Each named move below is a turn or a mirror, shown by a few rows before and after it. Which moves, in which order, take the first row of each later pair to the second? The first pair is answered.
tetok (before => after):
 15.2  33.3 -13.7  -8.1   9.1 -27.4 -32.7  -4.5  15.1   8.7   3.6  14.7   7.3 =>  13.3  30.9 -11.6  -7.5   5.5 -30.2 -35.0  -7.4  16.8   6.4   2.4   9.1   9.1
 -7.3 -18.3   0.8   4.4  -3.1  -7.5   9.8 -12.3 -11.7  -4.4  -5.1   0.6  -6.3 =>  -6.7 -15.6  -0.8   5.9   4.9  -1.4  12.8   1.9 -13.5  -1.5  -5.0  12.5  -4.8
 -0.9  14.6  -8.1 -31.2 -12.4  13.8 -16.5  -6.4  10.8  -5.2  16.8  -2.7   3.1 =>  -1.2  17.1  -9.9 -30.1  -6.6  17.8 -15.7   3.8  10.7  -1.5  17.0   6.8   4.1
zako (before => after):
 -2.4  34.7   5.3  -7.0  -2.7 -11.8 -30.0  17.0  10.0  24.1  13.1  12.4   9.3 => -14.0  23.5   7.9 -10.8   4.1 -15.9 -24.8  22.3  -4.8  26.6  14.1  23.5   1.3
-19.9 -13.4  15.4  -8.1   5.6   4.9   1.2   5.1 -10.5   3.9  -7.5  21.2  -1.9 =>   5.2  10.9   8.4   1.3  -7.2  10.5 -10.3  -6.2  23.1   1.1  -6.6 -11.2  17.5
 19.7 -17.6 -18.7  28.1   4.6  -1.1  16.6  15.1   5.5 -21.3  -4.3  17.2  23.8 =>  18.4 -18.9 -17.9  26.6   4.5  -0.2  16.9  13.7   2.5 -19.8  -3.1  18.4  24.0
Zedi (before => after):
 -9.0 -17.1  -1.0   6.4  10.9   5.0  18.1  -0.7  10.3  -7.2  -1.7  -2.6  -9.4 => -10.6 -14.9  -0.9   5.3   6.4   3.1  13.6  -9.1  15.3  -7.9  -2.9 -11.4  -8.4
  5.2   4.0 -15.2   9.3   1.1  10.9  13.1  14.9   6.7  -6.2  -1.4  14.0   8.0 => -11.4 -14.0  -7.0   0.1   1.5  -0.4  12.2   3.9 -12.9  -7.5  -3.4  18.5  -6.1
 14.4  16.2  -5.9  11.3   1.1   9.9  -3.2  11.3  23.1  16.0 -10.1   6.6   0.8 =>  -5.4  -4.2  -0.1   5.6   8.8   2.9   6.7  19.0  -1.7  16.4 -14.7  26.5 -13.8
  8.1   9.4  -2.7  -2.9  14.2   9.4 -10.0  13.0   3.5  25.6  -4.0  18.2  13.9 => -10.4  -7.7   3.8 -10.8  17.8  -3.8  -8.7   3.6 -15.0  25.8  -5.6  22.2  -0.3

Between the rows of a pair lie 2 to 3 moves.
 -2.5  -8.6  -0.8   2.2  -9.7  -6.2 -11.8 -16.9  10.6  -4.3   4.0 -20.0  -0.9 =>   7.8   6.8  -7.4   7.2  -7.3   7.5 -14.3  -2.8  21.3  -1.7   4.9 -13.2   9.1 -> zako, tetok, zako
-36.6  30.0  10.1 -31.1   0.8 -32.4 -24.1   5.8 -14.9   3.2  -0.4  46.3   9.9 => -26.6  30.3  12.4 -30.8 -22.2 -42.4 -34.3 -27.6   1.1  -5.9  -0.5   0.9  16.2 -> tetok, zako
-24.0  19.6  11.2 -26.0  16.7 -18.6 -38.5 -11.8 -16.3   9.4   6.3  -8.9  -7.1 => -17.1  27.4   9.3 -24.2  22.4 -12.4 -40.3  -3.5 -14.0  10.7   6.1   0.6  -2.5 -> tetok, Zedi, zako
 14.9  14.3 -13.9   8.7   8.9  22.0   8.7  23.9  10.8  -0.4   0.9  10.4  16.0 =>  19.6  -2.9  -9.2  13.5 -13.6  10.4  10.1  -6.8  16.1 -10.3  -1.3 -27.3  14.0 -> tetok, Zedi, tetok
 11.0   2.4   0.4 -19.7 -17.6  -1.5 -19.9 -52.9  10.9  -4.5   6.9 -50.7  -3.5 => -17.1  -4.7  -1.3 -26.5  28.5  17.0   2.4  17.5 -36.8  16.1   9.9  46.6 -22.4 -> tetok, zako, Zedi
 -0.7  52.3   0.5 -30.5  -3.2 -11.8 -45.8 -20.3  31.5  18.0   4.0 -27.0   7.4 => -10.6  34.8   7.5 -35.2  -7.9 -25.6 -44.2 -33.7  20.5  14.2   1.6 -37.2  -3.4 -> zako, tetok, zako
  6.2  14.8   6.1  31.5 -20.4  -0.5  18.5  -9.7  28.0 -25.8  -3.3 -22.5  28.0 => -24.7 -11.1   9.6  20.8   6.6  -2.6  36.3  21.0 -16.1 -17.4  -6.6  35.5   4.4 -> tetok, Zedi
 31.5 -15.6  -6.0  10.1 -25.3   8.8 -21.4 -27.2  28.5   8.0 -14.2  -7.1   7.6 =>  11.0 -42.2  -5.3   6.4  -5.3  11.2   0.0   1.9  -6.9  11.6 -16.6  41.2 -10.4 -> Zedi, Zedi
 30.6  13.8  -9.5   8.2  -6.2  16.5  -6.9   2.6  19.9  -6.0   1.9 -24.2  21.6 =>   9.2 -17.8   3.9  -1.5 -14.8  -9.5  -4.5 -24.3  -0.7 -11.3  -0.6 -40.8   1.7 -> zako, tetok, zako
  9.6   1.5  -4.3  12.1 -30.8   8.8   6.6 -10.2  12.8  -9.6   7.2 -12.5   6.2 =>   3.4  -8.7  -0.6   9.1 -32.3  -0.3   7.4 -16.6   4.8 -11.2   6.5 -14.6  -0.6 -> tetok, zako, tetok
